[  4   5  -7   2   8  10  -9   1  -3  -5   9   6   2  13   7  14   6   0
  -9  -2   5  -1  -4   0   2   2  -1  -6   3  -3  -5  -3   4 -11 -11  -2
  -6  11 -14   2 -12 -13  -7  -2   7] -> H
[  9   2 -10   0   0  -2  -2   6 -15 -11   0  -2  24  -1  12  12 -14 -17
 -15 -17  11   0  -2  23 -17  21   4   5 -10   4 -16  -2   1 -23 -13  -5
  10  -1  -6  -6  -9 -10  -9  15  -4] -> B
[  7  24  27   4  -2 -13 -28 -15 -14  -2  20 -26  -8   6 -28  39  -6   3
 -11   4  20 -22  27  26  -9  -9  21   9  -4   2  16   4   7   3 -31   2
   4  11  -5  10  -4 -24   7  29  24] -> G
[  2  30   9   9  -7  19  -3  14 -11  10 -11 -11  11 -19  -1   3  -4 -19
  -4   3   2  11   0  14   0  21   5   5  16  -3 -13   8 -11 -20  -3   1
   3 -12  -7   1   0  11   4   6  14] -> J
[ -1  40   2  -9 -17 -31 -40   4  16  -7   1 -17  20   8 -37  27   2 -14
  -4  16  14  13  42  20  -8 -17  17  14   7  16 -28  21 -14 -18  -4   0
 -14  -9 -11  40  17 -14  21   0   5] -> Z
[ 12  18   2  -4 -10   4  -7  13 -20  14 -19 -16  20 -35   4  -7 -28 -27
  -3 -14  -2   7   3  30  -9  30  19  -6  -1  11 -24  -8 -13 -27 -16  -2
  10 -18   3   3  -6  11   8  27 -12] -> A
[-11  30  -8   0   9 -45 -26   1  22   5   3  -7  14   2 -21  20 -16 -24
  -8  13  20  28  51   8 -10   1  20 -11  10 -11 -31  24  -9 -29  -4   0
 -14 -24 -23  39  19 -31  25  11   1] -> S
[  2  23  13  15  -9  20   8  12   4  13  -9 -12   9 -21  -3  17  -1 -12
  -2  15  -4  10   5   5   6  11  -8  -2  12 -11   7  13 -12   3  13   9
  15 -13  -4  -6  10  21   0  -8  24] -> U
[  0   9 -21  18  24 -33   0 -13  17  -2  17 -11 -39 -18 -33   3 -52 -24
  12   5   4  31  18  20 -38   6  -7 -39 -26 -38  -2  58  20 -13  12   6
 -13 -28  -2  31   3 -33  15  31  26] -> P
[  0  19  26  14  31 -20 -55   7  11  17  37  -2 -24  -2  -4  12 -14 -38
 -16  -4  51 -19  16  14   9 -18  39   4  -6  -6  -9  26   5 -42 -22 -20
  10 -11  -8  12  24   5  25  11  -3] -> E
asked: [  0  19  26  14  31 -20 -55   7  11  17  37  -2 -24  -2  -4  12 -14 -38
 -16  -4  51 -19  16  14   9 -18  39   4  -6  -6  -9  26   5 -42 -22 -20
  10 -11  -8  12  24   5  25  11  -3] => E
succ: [22] => [5]

[-21   5  26 -20 -40  36] = dugiv
[-19 -18  19 -18 -32  30] = Ret
[-20   3  21 -18 -34  31] = bok
[-22   4  28 -23 -44  40] = vavin
[-18   1  17 -19 -31  30] = Kono
succ: [19] => [-18]
succ: [17] => [-19]

[ -7 -14 -12  13 -16   9 -12  -2  -1  -2 -16  -6 -10  14   3 -10  12  -2
   0   9  -9  -8   5   9  -5  -5   3  -6   0 -10 -12 -17   6 -15   0  12
  -7  44  10   3   3  -3   5  18  -4 -27  -2  16   6  -7 -33  43 -15 -12] = Sulog
[ 22  -5 -18  24  -1 -18 -24  13  29   4  18  14  18  -7 -16  29   5   7
  19  21 -47   3 -32  -3 -19  16  20  17  19  -6  31  14   1  15   6 -27
  32 -37 -19   5  -9   0 -13 -23  16  -9 -21  14 -55 -18 -17  -5 -17  12] = Vik
[ -5   4  -2   7  10 -36 -14   9 -25  19  11  34  15 -19 -11  -4  -2   6
 -13  -1 -37  25 -21   7 -29  15  -8   7   0  -3 -27  30   6  42   3 -25
  14 -34   7  -5  -4   3   5 -10  37  -9 -17  30 -24   2  -3  -3  -9  25] = lozul
[ -7 -14 -12  13 -16   9 -12  -2  -1  -2 -16  -6  -9  14   3 -10  12  -2
   0   9  -9  -8   5   9  -5  -5   3  -6   0 -10 -12 -17   6 -15   0  12
  -7  44  10   3   3  -3   5  18  -4 -27  -2  16   6  -7   7 -16  12   2] = lufaf
succ: [32] => [-37]
asked: [ -5   4  -2   7  10 -36 -14   9 -25  19  11  34  15 -19 -11  -4  -2   6
 -13  -1 -37  25 -21   7 -29  15  -8   7   0  -3 -27  30   6  42   3 -25
  14 -34   7  -5  -4   3   5 -10  37  -9 -17  30 -24   2  -3  -3  -9  25] => lozul
asked: [ 22  -5 -18  24  -1 -18 -24  13  29   4  18  14  18  -7 -16  29   5   7
  19  21 -47   3 -32  -3 -19  16  20  17  19  -6  31  14   1  15   6 -27
  32 -37 -19   5  -9   0 -13 -23  16  -9 -21  14 -55 -18 -17  -5 -17  12] => Vik
succ: [-32] => [-3]

[ 22  -9  -3  -8 -28] = rufa
[11 -8 10  2 -2] = zuk
[ 7 -3 -6 -3 56] = bonid
[  8  -8  -2  -4 -17] = Zos
[  1   0  -1   0 -49] = lotu
[ 29 -12  -4  -9 -30] = pifad
[ 38   3  -2  -5 -18] = Sadug
succ: [3] => [-2]
succ: [-5] => [-18]

[-28 -11 -13  14  15  -2  -4 -11  20  -7  40 -47   5  20  24]  puzud
[-18 -26  -5   4 -10 -27 -12 -31  -7  12   8  28  17  18  17]  beru
[-20  -6 -17  11  20   6 -11  -8  13 -11  39 -40   3  15  13]  kip
[  4 -26  15  20 -22 -18  -2 -14 -17 -27  21   7  -8 -11  -1]  guzop
[-15 -29  12  -4  -4 -30  -3 -27 -11   5   6  20  19  18  21]  Mevu
[ 14 -24  31  20 -13 -19 -11  -5 -14 -13  21   3  -1 -27  -7]  let
asked: [  4 -26  15  20 -22 -18  -2 -14 -17 -27  21   7  -8 -11  -1] => guzop
succ: [7] => [-8]
succ: [-12] => [-31]

[-6 46  1 35 -3  4 21 11] -> feb
[ -6  45   5  34 -11   9  17  11] -> biga
[-6 45 46 35 -7  8 18 10] -> ruvif
[-6 45 33 35 -7  9 18 10] -> fof
succ: [-11] => [9]
asked: [-6 46  1 35 -3  4 21 11] => feb
succ: [34] => [-11]
succ: [5] => [34]

[-10 -14 -15 -13 -14  -9 -21  -9  -8 -13 -15 -10  -9 -13 -13 -14  -7 -12
 -19 -13 -37 -11 -17 -12 -15 -12 -22 -18 -21 -15 -13 -20 -19 -12  -9 -16
 -14 -13 -20  -8  -9  -8  -9 -19 -15 -12 -13 -14] = nofif
[22 25 27 26 27 22 32 23 23 27 26 22 25 26 23 27 19 25 33 26 26 23 30 24
 25 26 33 31 33 28 22 30 32 26 19 27 25 25 33 20 24 21 20 32 30 25 28 27] = sefa
[34 46 51 34 50 31 40 37 32 38 35 32 34 47 41 50 30 33 40 39 35 32 37 32
 47 39 40 38 41 51 37 38 39 41 34 51 34 39 39 31 35 31 30 38 37 45 36 47] = gegok
[35 48 50 36 46 33 42 39 32 36 37 33 33 48 42 50 33 35 38 39 33 35 41 36
 50 37 42 39 39 51 38 40 41 38 38 54 38 38 39 34 33 32 33 38 36 47 34 44] = luf
[-13 -18 -18 -15 -17 -12 -21 -12  -9 -14 -16 -12  -9 -16 -15 -17  -9 -15
 -18 -16 -10 -12 -18 -15 -19 -13 -21 -18 -19 -18 -15 -21 -19 -11 -12 -20
 -15 -15 -20  -9  -9  -9 -12 -19 -16 -15 -12 -16] = Fup
[-31 -42 -48 -31 -44 -28 -36 -35 -29 -35 -33 -29 -29 -44 -37 -46 -27 -30
 -37 -36 -31 -30 -34 -30 -44 -35 -37 -35 -38 -47 -34 -24 -36 -36 -32 -48
 -32 -35 -36 -28 -31 -27 -29 -35 -34 -42 -32 -42] = zazun
[-19  -9  -8 -24  -9 -22 -26 -14 -20 -19 -25 -22 -19  -9 -14  -8 -18 -24
 -25 -17 -19 -23 -25 -24  -9 -16 -26 -26 -26  -8 -18 -26 -25 -14 -16  -7
 -25 -16 -26 -17 -17 -20 -22 -26 -23 -10 -21 -10] = Solak
[ -4  -5  -3  -5  -1  -4 -16  -5  -7  -5 -12  -4  -5  -5  -3  -4  -4  -5
 -14  -4  -5 -10 -13  -5  -5  -4 -15 -11 -15  -4  -3 -12 -15  -2  -4  -6
 -12  -2 -11  -3  -4  -3  -6 -10  -7  -5  -8  -1] = tiloz
[ -1  13  16  -8  13  -3 -13   3  -7  -5  -9  -4  -7  14   8  16   1  -6
 -15  -1  -7  -7  -9  -5  15  -2 -13 -12 -16  18   2 -10 -12   1   5  19
  -8   2 -14   2  -4  -3  -4 -13 -12  12 -11  11] = Malo
asked: [-13 -18 -18 -15 -17 -12 -21 -12  -9 -14 -16 -12  -9 -16 -15 -17  -9 -15
 -18 -16 -10 -12 -18 -15 -19 -13 -21 -18 -19 -18 -15 -21 -19 -11 -12 -20
 -15 -15 -20  -9  -9  -9 -12 -19 -16 -15 -12 -16] => Fup
asked: [34 46 51 34 50 31 40 37 32 38 35 32 34 47 41 50 30 33 40 39 35 32 37 32
 47 39 40 38 41 51 37 38 39 41 34 51 34 39 39 31 35 31 30 38 37 45 36 47] => gegok
asked: [35 48 50 36 46 33 42 39 32 36 37 33 33 48 42 50 33 35 38 39 33 35 41 36
 50 37 42 39 39 51 38 40 41 38 38 54 38 38 39 34 33 32 33 38 36 47 34 44] => luf
asked: [-31 -42 -48 -31 -44 -28 -36 -35 -29 -35 -33 -29 -29 -44 -37 -46 -27 -30
 -37 -36 -31 -30 -34 -30 -44 -35 -37 -35 -38 -47 -34 -24 -36 -36 -32 -48
 -32 -35 -36 -28 -31 -27 -29 -35 -34 -42 -32 -42] => zazun
asked: [ -4  -5  -3  -5  -1  -4 -16  -5  -7  -5 -12  -4  -5  -5  -3  -4  -4  -5
 -14  -4  -5 -10 -13  -5  -5  -4 -15 -11 -15  -4  -3 -12 -15  -2  -4  -6
 -12  -2 -11  -3  -4  -3  -6 -10  -7  -5  -8  -1] => tiloz

[  9   7  -6 -41 -11  50  -7 -12] -> noz
[ 33  -6 -35  12  12  -2  36  41] -> zosam
[  9   7  -6 -41  30 -38  16  -5] -> fis
[ 30   9 -14 -39   8  -8 -29 -12] -> vikab
[-11  16  24  12  34 -59  -9  10] -> komal
[  9   7  -6  31  30  50  -7 -10] -> kolot
[ 42 -10  -9 -24  40 -21 -32 -17] -> tam
succ: [-29] => [-12]
succ: [-38] => [16]
succ: [-14] => [-39]
succ: [40] => [-21]
asked: [  9   7  -6 -41 -11  50  -7 -12] => noz
succ: [36] => [41]
succ: [34] => [-59]

[ -8  -1   4   7  -2 -14   3  -4   2   6  -1   2  -2   0   1   3] = remu
[ -4   4  -7  10   0 -11  -1  -4   6   0  -3  -3  -2   2   0  15] = rupe
[ 13   7   9  -7  -1  -2   4   7  -6  -2   3   8   9   0   1 -20] = fubup
[  5  11   8 -24   0   0  -9   6  -3 -29 -19 -18   0  -1  -8 -11] = Mupov
[  4   8  10   2   4  -2  -4  -1   0   0   2  -3   0   2   1 -10] = mono
[ 18  -5  12   1  -4  18  -3  -2   0  -5  25   0   5   1  -4 -16] = tar
[  1  -6 -14  -3  -4 -48   2  -3  -6   1 -13   4   6  -1  -1  -9] = marem
[-21 -33   8   0   0 -10  -2   1   2   4  10   2   1   1   0  -4] = Pezok
succ: [25] => [0]
asked: [ 18  -5  12   1  -4  18  -3  -2   0  -5  25   0   5   1  -4 -16] => tar
succ: [-21] => [-33]

[  3 -26   0  19 -10   0   1 -17 -16 -20  15   3  39   0  29  -9  -7  26
  -2 -12   0   7 -39  11 -10 -15   0   3 -16  -3 -18   2  27   8  23 -15
 -10   0] : Rel
[ -3 -23  11  19  -8   0  11  -2 -16 -20  11   6  35  -1  26  -9  -4  26
  -3 -11  12   9   2   0 -10 -13 -16   0  -1  -2 -15   4  27   1  19 -13
 -18   3] : dalav
[  6 -16  14   3  -4   5   1  -2  -5   0   4  -4  15   0  18   1  -8  11
   1  -8   4   0 -18   6   1   1 -16   6 -11  -4  -3   3   0   1   0 -10
   2   3] : Guzaf
[  3 -16  11   3  -4   2  -5  -2  -5   0   6  -3  15  -2  18   3  -8   1
   0  -8   0   4 -18   8  -1  -6 -13   5 -11   0  -6   0  18   1   4  -9
  -1   5] : sepi
[  4 -23  14  19  -1   0   1  -2 -16 -20  13   6  35   0  26  -9  -4   1
   0 -11  12   9 -39   9   1 -13 -16   0 -16   0   0   3  27   6  23 -13
  -1   0] : tef
[  1 -23  14  10  -1   0   1 -13   1 -10  13  -3  31   1  27   1  -2   1
  -8  -9  10   5 -32   9   1 -10   0   5 -14   0 -12   0  27   1  11 -10
  -1  13] : zete
[  0  -1  19  19  -1   2   9 -21   1 -23  15   3  43  -1  29  -9   0  31
   0   0  12   0 -45   0 -12 -15 -19   3 -19  -3   0   3   0   9  23 -16
 -18   5] : Surid
[ -3 -23  11  19  -8   0  11  -2 -16 -20  11   6  35  -1  26  -9  -4  26
  -3 -11  12   9   2   0 -10 -13 -16   0  -1  -2 -15   4  27   1   8 -10
  -1   5] : Kufir
[  1 -19  14  10  -8  -1   9  -2 -13 -13  11  -1  27   0  24  -3  -4  16
  -4  -9   8   5 -32   0  -4 -10 -16   5 -14  -5 -12   0  22   2  11 -10
  -5   0] : Maf
[  2 -26   0   0  -1   2   1 -21 -16 -23  15   3  43  -1  29  -9  -8  31
   0 -14  12   9   2   9 -12 -15   0   3  -1  -2   0   3  27   9  23 -16
  -1   0] : Zosuk
[  8  -1   0  19 -12   0   9 -21 -16 -23  -1   0  43   0  29  -7   0  31
   0 -14  12   9 -45   9 -12 -15   0   4 -19  -3   0   0  27   9   0 -16
 -18   5] : gugu
[  6 -23   0  22 -12   0  11 -21 -19 -20  15   2  43   0  29 -11  -4  31
   0 -12   0   7 -45   6   1   1 -19   2 -19  -3 -18   0   0  11  27 -16
 -15   8] : bom
asked: [  0  -1  19  19  -1   2   9 -21   1 -23  15   3  43  -1  29  -9   0  31
   0   0  12   0 -45   0 -12 -15 -19   3 -19  -3   0   3   0   9  23 -16
 -18   5] => Surid
asked: [  4 -23  14  19  -1   0   1  -2 -16 -20  13   6  35   0  26  -9  -4   1
   0 -11  12   9 -39   9   1 -13 -16   0 -16   0   0   3  27   6  23 -13
  -1   0] => tef

[ 14   6   3 -19  15  -2 -60 -18  16  25  38  10  17] : furez
[  8 -25 -29   6  33 -16 -23  21   3 -19   8   5   3] : sodiz
[-16  12 -28 -30  51 -37 -18 -14 -31   7 -19  33 -36] : mivi
[ 14   6   3 -19  15  -2 -23   2   3   3 -24  -8 -21] : Toz
succ: [-29] => [6]
succ: [25] => [38]
succ: [51] => [-37]
succ: [-60] => [-18]

[ -2 -29  14   3 -49] = Keluf
[-11  16 -22  13 -21] = zomep
[ -2 -10  14   3  10] = rori
[-18 -30 -10  -2 -19] = rapa
[ -9   0  33 -49  57] = Lub
[-11   8  -1   2   1] = ledob
[-11   8  -1   3  20] = Gevo
[-11   8  -1  12   1] = rofug
succ: [16] => [-22]
asked: [-11   8  -1   2   1] => ledob
succ: [-9] => [0]
succ: [-22] => [13]
succ: [-29] => [14]
succ: [13] => [-21]
succ: [2] => [1]

[10 -2  2 -1  5 -7 13 16 -6 -4 11 -2 -8 -7 10  6 -2  0] : gili
[ -9   0   2   4  -2  18  -2  22  -1   3   7  -2   1 -25   9  -3   0  -2] : lobu
[  0  22   5  13   7  -4   4  -5  -2 -10  -4  -2   1  18  -7  -2   1  -1] : dadit
[  7  16   1  -3 -12 -36   0 -11 -21  -4  10   4   3 -21   9   8  -3   1] : sim
[ 1  2 -2  1 -9 -2 16  7  9  0  1  4 -5  9 -5 -4 -1 -3] : nozo
[  7  16   1  -3 -12 -36   0 -11 -21  -4  10   4   3 -12  -2   4   2   2] : Ronis
[ -6  -9  -3   0 -11 -42  -3  11   3 -19  -4   5   1 -44  -7   5  -1  -4] : misap
[ 0 22  5  5  7 -4  4 -5 -2 11 -4 -2  1 18 -7 -2  1 -1] : Mivop
[ 0 10 -5 -2 10  5 10  9 -1  2 -4 -1  3 -7 -1  2  1  4] : Ruro
[ -6  -9  -3   0 -11 -42  -3  11   3 -19  -4   5   1 -44 -12   5  -1  -4] : ras
asked: [ -6  -9  -3   0 -11 -42  -3  11   3 -19  -4   5   1 -44 -12   5  -1  -4] => ras
asked: [ -6  -9  -3   0 -11 -42  -3  11   3 -19  -4   5   1 -44  -7   5  -1  -4] => misap

